One vector is turned by the same rotation once a tick. Each row is the vector after some number of ticks, and that number follows the row.
The counts run from 0 to 1106.
[ 83 126 114  95 186 140 112 149 151 132 139 134  81 115 123 126 110 116
 118  64 102 140 143 143 115 112 124  96 126 105 110 102 148 100 130 134
 183 120 142  69 101 137] => 405
[111 110 155  91 157 109  92 164  94 105 132 122 135  92  80 122  91  79
 149 162 154 113 118 155 146 113 103 129 140 134 143 147 119  80 157 133
 154 151 129  98 124 184] => 736
[ 97 103 138  66 169 123  86 199 119 109 118 129 117  96  98 140 130 100
 129 110 118 140 154 170 133 109  90 103 138 130 111 128 140  84 120 111
 165 155 147 109 104 123] => 111
[122 139 144  97 163 105 100 152 114  81 152 132 100 101  95 113 131  77
 157 150 149 125 108 152 136  91 140 137 100 120 130 175 152  91 150 130
 137 144 127  86 111 185] => 270
[ 89 121 135  81 155 120  90 177 117 125 116 144 143  78  91 155  96  94
 109 116 125 142 171 182 129 126  83 111 160 142 126 122 123 114 111 121
 160 141 152 111 101 146] => 920
[113 131 154 113 168 119  90 103 126 113 148 128 106 103 111 123  65  98
 124 129 139 123 134 136 137 124 123 101 137 137 133 130 132 133 120 150
 160 109 117  43  97 195] => 931
[107 114 161  69 157 122  83 150 132  97 127 129  77 121 104 127  99 111
 155 114 133 101 123 139 161  90 108 108 139 105 133 131 126  82 141 136
 164 131 117  63 117 153] => 410
[ 84 131 138 109 172 136 106 109 139 124 142 124 102 131 105 122  78 104
 111 122 128 106 118 144 130 125 135 117 140 126 160 109 129  87 157 148
 176 128 137  60 108 204] => 1031
[ 86 138  96  80 165 114 124 187 146 107 135 137 107  77  99 153 133  87
 135 104 136 169 161 153 104 112 123 109 105 130  92 128 125 104 140 107
 160 153 152 128 127 122] => 95
[ 92 125 146 100 180 144  97 119 147 123 134 116 101 144 109 120  82 106
  94 126 112 112 130 160 129 128 123 110 146 135 166 120 143  95 139 144
 176 136 137  69 104 189] => 1032
[103 130 141  84 175 129  96 168 125 106 130 115 127 123  91 120 113  84
 104 151 118 123 140 203 121 128 112 128 133 147 163 163 156  92 127 129
 153 169 151 118 109 167] => 453
[ 95 132 138 104 185 138 101 116 142 123 145 109 104 145 108 109  76 101
  96 134 114 110 125 172 124 130 133 112 140 136 167 133 146 102 136 148
 179 146 139  75 112 186] => 346
[114 133 124  90 197 136 103 178 125 109 147 124 106 120 103  93 128  91
 118 126 104 126 123 185 112 112 123 124 112 117 136 169 185  95 136 134
 151 158 141  96 103 156] => 168
[106 151 135 119 188 119  97 115 120 111 167 140 110 101 116 103  97  88
 108 114 122 142 118 172 117 114 141 123 122 129 130 152 176 139 108 152
 152 116 135  66  89 186] => 64
[ 95 146 104 116 204 145 122 145 138 143 150 126 111 116 111  99  82  98
 104 106 103 132 136 166  96 138 120 114 124 117 136 135 165 117 144 155
 170 136 138  78 110 174] => 748
[ 75 138 127  86 158 127 110 116 179 118 130 122  86 126 111 163  72 109
 112 107 136 129 160 138 128 123 131  94 142 137 138  91  94 112 138 132
 188 132 139  82 127 159] => 19
[ 87 135 101 120 193 150 124 140 149 136 137 115 108 126 102 116  99  95
  95 123 108 139 130 142  94 144 133 109 115 140 150 119 146  90 163 132
 174 142 146  75 108 194] => 445
[ 93 163 120  83 151  99 105 167 142  88 142 154 112  68 101 161 124  82
 129 114 145 163 172 174 126 103 123 121 112 138 106 159 133 137 108 115
 142 139 145 120 108 134] => 880
[ 90 148 101 106 177 137 124 132 165 131 139 110 115 115 100 141  69  87
  91 139 127 151 170 155  94 156 130  96 127 157 146 120 119 127 146 129
 174 150 147  99 129 178] => 543
[ 92 140 109 116 166 125 114 130 142 134 135 146 111  77 108 150  82  99
 116  95 133 153 160 123 107 136 118  91 127 138 105 102 119 135 130 129
 163 102 132  58  98 180] => 423
[ 95 153 113 130 185 134 113 122 133 143 147 145 120  89 110 125  74  93
 103 104 116 141 151 151 106 140 119 105 133 132 130 123 147 138 131 148
 158 111 135  54  91 193] => 243
[104 132 137  70 148  99  91 177 119 102 129 152 117  63 101 158 101  93
 145 107 145 147 167 164 143 103  92 104 143 127  94 134 119 127 106 121
 154 133 130 103 111 126] => 1101
[ 76 151 100 111 162  95 130 144 136  98 163 145 114  61 105 156 127  81
 137  99 160 174 137 138 106 102 154 125  95 131  89 122 117 118 137 117
 161 127 154 111 115 154] => 783
[108 142 106 110 194 147 121 145 157 119 143 108  92 137 102 106 105  93
 109 140 111 131 128 143  97 141 140 110 101 134 152 148 161  93 161 132
 162 146 132  73 116 191] => 951
[104 145 149  96 169 100  93 106 146  87 166 135  70 109 124 125  98 100
 143 101 140 139 125 142 139  89 155 104 114 118 103 142 140 138 106 139
 172 118 125  62 104 154] => 588
[109 123 161  82 158  90  86 148 109  73 155 136 103  90 102 124 132  79
 154 131 153 138 112 169 145  81 139 131 115 129 112 160 142 102 111 123
 154 145 136 107 106 149] => 1078
[ 75 173 107 115 166 123 130 115 155 121 151 131 110 108 100 137  61  86
 123 136 156 121 144 146 118 124 142 127 121 117 146 132 107 122 177 154
 161 136 136  93 144 193] => 1047
[101 146 145  74 137  98  97 157 145  65 135 138  89  95  91 155 142  88
 157 139 162 130 130 146 152  86 140 133 106 127 125 159 123  89 144 109
 140 143 136 106 119 161] => 91
[108 119 149  55 141 118  90 172 152  89 111 116  91 115  92 160 102  99
 144 144 140 124 163 149 151 112  98 101 138 142 135 139 106  92 137 104
 161 157 130 102 129 140] => 313
[ 75 135 138  90 139  94 102 156 112  98 137 159 127  61  96 168 122  93
 148  91 162 143 136 153 144  88 119 133 135 119 101 114 105  98 132 122
 157 124 147 110 108 148] => 800
[104 133 150 100 166 125  94 144 121  95 136 121 115 127  89 115 113  89
 128 151 135 101 107 167 138 108 126 140 128 129 171 158 148  74 160 138
 148 144 133  85 107 201] => 451
